[129 134 134 134] -> vude
[129 190 190 190] -> kazo
[129 135 181 134] -> gev
again kazo: 	[190]
again vude: 	[134]
find: [129 190 190 190]	kazo

[ 97  71 164  69 145 149  81 131]  kovev
[184 163 163 168 163 163 190 163]  Vazin
[118 121 121 121 121 201 171 121]  kupu
[ 97  71 164  69  73 149  81 131]  farek
[ 97  71 164  69  73 114 107 137]  pebef
[ 68 106  73 105 105  98 104 131]  Pase
[114 114 154  82 114 141 116  99]  Gura
again kupu: 	[121]
again Gura: 	[114]
find: [114 114 154  82 114 141 116  99]	Gura
again Vazin: 	[163]

[134 134 134 180 130 116 124 135 136 127 119] : Poku
[ 66 110  88 158 175  84 127 149  67  50 101] : teb
[107  81  98 106 107  75 115  88 107  88  79] : nored
[128 133 126 172 126 126 126 169 126 125 126] : Vok
again Poku: 	[134]
again Vok: 	[126]
find: [128 133 126 172 126 126 126 169 126 125 126]	Vok
find: [ 66 110  88 158 175  84 127 149  67  50 101]	teb
find: [134 134 134 180 130 116 124 135 136 127 119]	Poku
find: [107  81  98 106 107  75 115  88 107  88  79]	nored

[133 120 112 107 175  91 112 142 105  91] : fevu
[130 117 132 142 156 103 145 129 121 109] : nele
[147 126 144 112 113 112 118 161 112 120] : zonez
[133 120 112 107 175  91 112 142 105 101] : momim
[ 95 112 128  95  95 129 111 138 126  95] : tok
[132 111 104 131 122 154 121 153 134 205] : vovid
[131 120 135 158 106 164 143 148 154 149] : kugen
again momim: 	[112]
again tok: 	[95]

[115 111 165 117 118 165]  Dav
[115 149 119 141 140 135]  dabi
[114  84  97  97 180 180]  mib
[112  76  94 108 100 188]  Mame
[128 117 117 151 117 117]  Vuz
[121 103 103 114 103 168]  fisis
again fisis: 	[103]
again Dav: 	[165]
again Vuz: 	[117]
find: [115 111 165 117 118 165]	Dav
find: [128 117 117 151 117 117]	Vuz
find: [115 149 119 141 140 135]	dabi

[138 186 158 136 205 103 103] -> pasup
[138 186 158 136 205 195 104] -> bodug
[138 135 158 136 205 195 104] -> Kube
[ 98  77 123 120  64  91 138] -> roku
[163 192 136 138 207 176 115] -> sarol
[116 106 122 124  95 106 106] -> Dep
[142 121 108 128 115 103 140] -> Mas
[134 141 131 130 145 139 125] -> zono
[139 119 110 119 113 104 139] -> kom
again Dep: 	[106]
again pasup: 	[103]
find: [138 186 158 136 205 103 103]	pasup

[110 130 130  61 135 149 121] -> Biz
[122 122 122 125 122 122 125] -> fudut
[135 147 147 124 147 131 147] -> levan
[145 130 134  61 135 149 121] -> rirur
[121 160 112 183 108 112 131] -> kufo
again kufo: 	[112]
again levan: 	[147]
again Biz: 	[130]
find: [122 122 122 125 122 122 125]	fudut
find: [110 130 130  61 135 149 121]	Biz
find: [145 130 134  61 135 149 121]	rirur
find: [135 147 147 124 147 131 147]	levan

[121 121 121 109] : von
[136 136 101 136] : datim
[104 116 104 127] : Fam
[116  80  98 133] : sizak
again datim: 	[136]
again von: 	[121]
again Fam: 	[104]

[ 49 130 151 149 133  81] -> bupog
[ 49 130 151 149 166 163] -> Kifiz
[177 177 115 177 166 159] -> Kun
[163 163 163 163 163 163] -> lodom
again Kun: 	[177]
again lodom: 	[163]
find: [ 49 130 151 149 166 163]	Kifiz
find: [163 163 163 163 163 163]	lodom
find: [177 177 115 177 166 159]	Kun

[ 91 122 116 128 161 138 116 147 125  87 129 161 154 134 127 130 120]  zogaz
[152 143 137 108 136 116 152 166 152 182 104 133 146 135 115 158 121]  lumal
[106 106 163 104 106 106 105 194 153 176 131 137 106 106 108 137 139]  redi
again lumal: 	[152]
find: [106 106 163 104 106 106 105 194 153 176 131 137 106 106 108 137 139]	redi
find: [152 143 137 108 136 116 152 166 152 182 104 133 146 135 115 158 121]	lumal

[156 179  62 168 100 122]  bez
[152 165 101 101 101 119]  pap
[ 64 173  64  64 100 120]  Zivu
[156 178  62 167 100 121]  Gid
[148 159  72 155 101 118]  Gidal
[147 157  73 153 100 118]  bipa
[153 157 153 153 101 118]  fer
[153 169  67 161 101 119]  Pero
[150 162  70 156 101 118]  gema
again Zivu: 	[64]
again pap: 	[101]
again fer: 	[153]

[159 150 153 161 102 115 115 137  98 163 141 104 146 102 159 117 178 117
 147  85 126 117 116 136 130  88  67 145 133 155 172 124 136 133 138 109
 133 122 147 148 117 126 135 117] = tubel
[155 134 135 137 112 145 141 105 123 149 117 114 146  93 142 123 152 113
 137 106 155 103 111 126 154 132  94  97 167 154 145 163 145 138 102 127
 105 159 111 146 103 126 121 139] = rukat
[119 115 115 112 121 123 133 132 125 124 105 112 110 139 102 117 105 132
 130 148 108 137 115 136 114 134 142 115 136 123 123 113 132 118 126 123
 118 110 127 116 123 137 125 105] = lis
[139 145 103 148 139 127 107 146 102 146 105  96 136 136 127 112 135 105
 152 154 149 110 148 147 121 119 122 139 139 137 120 118  96 119 139 118
 139  98 162 140 146 105 127 151] = bemer
find: [155 134 135 137 112 145 141 105 123 149 117 114 146  93 142 123 152 113
 137 106 155 103 111 126 154 132  94  97 167 154 145 163 145 138 102 127
 105 159 111 146 103 126 121 139]	rukat
find: [119 115 115 112 121 123 133 132 125 124 105 112 110 139 102 117 105 132
 130 148 108 137 115 136 114 134 142 115 136 123 123 113 132 118 126 123
 118 110 127 116 123 137 125 105]	lis

[145 144  98 125 138 109 122 128 128 146 132 124 145 116 150 109 111 143
 135 119 131 124 128 123 127 143 142 144  65 118 124 146 139  86 113 118
 123 143 131 137 122 116 139 122 120 107 128 147 125 137 122 134 138 115] : rorem
[145 119 130 125 138 109 122 128 128 146 132 124 145 116 150 109 111 143
 135 105 131 124 128 123 127 143 142 144 133 101 124 143 139 123  86 118
 138 120 131 137 133 116 141 151 120 107 128 147 125 137 134 147 116  96] : fibep
[116 144 130 124 138 109 121 128 128  91 132 116 145 116 150 109 111 143
 135 121 127 154 128 152 127 143 142 129 123 137 124 146 139 123 111 118
 133 129 131 128 130 116 141 142 120 107 128 147 125 137 134 134 116  96] : bufuz
[145 144 130 125 133 109 122 128 128 146 132 112 145 116  96 102 111 143
 125 121 131 124 128 123 132 140 134 144 132 137 124 146 139 123 113 118
 133 120 131 127 167 120 141 142 120 111 128 147 125 122 134 134 116  93] : vazef
[145 144 130 124 138 109 121 128 128  91 132 124 145 116 150 109 111 143
 135 121 127 154 128 152 127 143 142 129 123 137 124 146 139 123 111 118
 133 120 131 128 130 116 141 142 120 107 128 147 125 137 134 134 116  96] : Konur
[145 144 119 125 115 109 122 128 128 146 132 124 145 116 150 109 160 143
 135 121 131 124 128  73 163 132 142 144 132 137 125 146 142 123 113 118
 133 120 131 137 124 116 141 128 120 107 128 147 125 142 134 134 116  96] : Giki
find: [145 144  98 125 138 109 122 128 128 146 132 124 145 116 150 109 111 143
 135 119 131 124 128 123 127 143 142 144  65 118 124 146 139  86 113 118
 123 143 131 137 122 116 139 122 120 107 128 147 125 137 122 134 138 115]	rorem
find: [116 144 130 124 138 109 121 128 128  91 132 116 145 116 150 109 111 143
 135 121 127 154 128 152 127 143 142 129 123 137 124 146 139 123 111 118
 133 129 131 128 130 116 141 142 120 107 128 147 125 137 134 134 116  96]	bufuz
find: [145 119 130 125 138 109 122 128 128 146 132 124 145 116 150 109 111 143
 135 105 131 124 128 123 127 143 142 144 133 101 124 143 139 123  86 118
 138 120 131 137 133 116 141 151 120 107 128 147 125 137 134 147 116  96]	fibep

[ 98 146  93  91 123  56 136  85  83  92] = deled
[100 134 157 136 119 112 145 152 143 125] = zamef
[123 188 149 188 113 166 188 188 177 116] = nufig
[123 127 149 166 127 166 151 147 127 116] = beb
again nufig: 	[188]
find: [100 134 157 136 119 112 145 152 143 125]	zamef

[112  68 146  74 113 110 112 101 172  91  77  81 148] = Davu
[112  68 146  74 113 110  97 101 172  91  77  81 148] = relas
[112  68 146  74 113 110  81 101  81  91  81  81 148] = vuko
again vuko: 	[81]
again Davu: 	[112]

[205 118 118 130]  tedok
[165 125 107 107]  sil
[148 164 162 148]  Vel
[138 138 166 166]  buse
[149  93 111 156]  tefad
[149 140 163 179]  teruk
[161 172 156 130]  zin
[131 143 115  58]  sor
again tedok: 	[118]
again Vel: 	[148]

[122 133 104  96 122  97 117] = fonan
[158 158 158 158  89  57 158] = bivi
[122 104 104  96 116  82 104] = bipal
again bipal: 	[104]
again bivi: 	[158]
again fonan: 	[122]

[112 126 122 140 117 123] = Leli
[132 153 153 149 129 127] = Nuz
[154 146 111 132 154 130] = fovo
[153 134 135 113 142 142] = viv
[112 119  93 155 126 120] = Samo
[122 119  81 127 129 118] = tasa
[158 143 140 134 142  96] = besa
[ 73 107 128 130 107  94] = linef
[132 147 147 149 129 147] = fef
[112 126 122 140 121 123] = vevap
[179 141 103 101 144 179] = vut
again Nuz: 	[153]
again fovo: 	[154]
again fef: 	[147]
again linef: 	[107]
again vut: 	[179]

[141 138 121 136  55 113 113 151] = bafe
[148 149  88 136  49 148 156 124] = lenef
[141 138 121 136  55 120 150 151] = lepi
again lenef: 	[148]
again bafe: 	[113]

[146 105 132 116  85 108 137 132 108 133 141 131  85 132 182 206 135 151
 102 151 148 127  90 155]  Rutuf
[146 105 132 116  85 108 137 132 108 133 133 131  85 132 182 133 135 151
 102 205  72 142  97 165]  Vanan
[148 122 176 180 128 174 163 150 128 125 174  96 120 107 114 174 174 107
 118 107 206 124 128 140]  zus
find: [146 105 132 116  85 108 137 132 108 133 141 131  85 132 182 206 135 151
 102 151 148 127  90 155]	Rutuf
find: [146 105 132 116  85 108 137 132 108 133 133 131  85 132 182 133 135 151
 102 205  72 142  97 165]	Vanan

[139 120 126 146 142 208 126  66 160 126 142 146 133 115 122 107  87 177
  95 142 163 138 162 109  65 117 102 106 140  91 132 132 172  63 133 144
 139 171 139 137  66 117 142 149 142 135 112  66] = siv
[139 120 126 146 185 208 126  66 160 126 142 146 133 115 122 107  87 177
  95  69 163 138 162 109  65 139  89 115 134  89 127 123 180  51 135 127
 151 189 133 133  88 102 150 158 136 121 110 122] = Malo
[128 122 136 130 137 139 123 122 114 129 136 125 129 126 123 131 122 137
 124 112 130 128 132 122 138 143 122 138 125 132 124 112 123 134 126 112
 133 135 121 121 134 118 131 131 112 118 132 134] = sazeg
find: [139 120 126 146 142 208 126  66 160 126 142 146 133 115 122 107  87 177
  95 142 163 138 162 109  65 117 102 106 140  91 132 132 172  63 133 144
 139 171 139 137  66 117 142 149 142 135 112  66]	siv
find: [139 120 126 146 185 208 126  66 160 126 142 146 133 115 122 107  87 177
  95  69 163 138 162 109  65 139  89 115 134  89 127 123 180  51 135 127
 151 189 133 133  88 102 150 158 136 121 110 122]	Malo

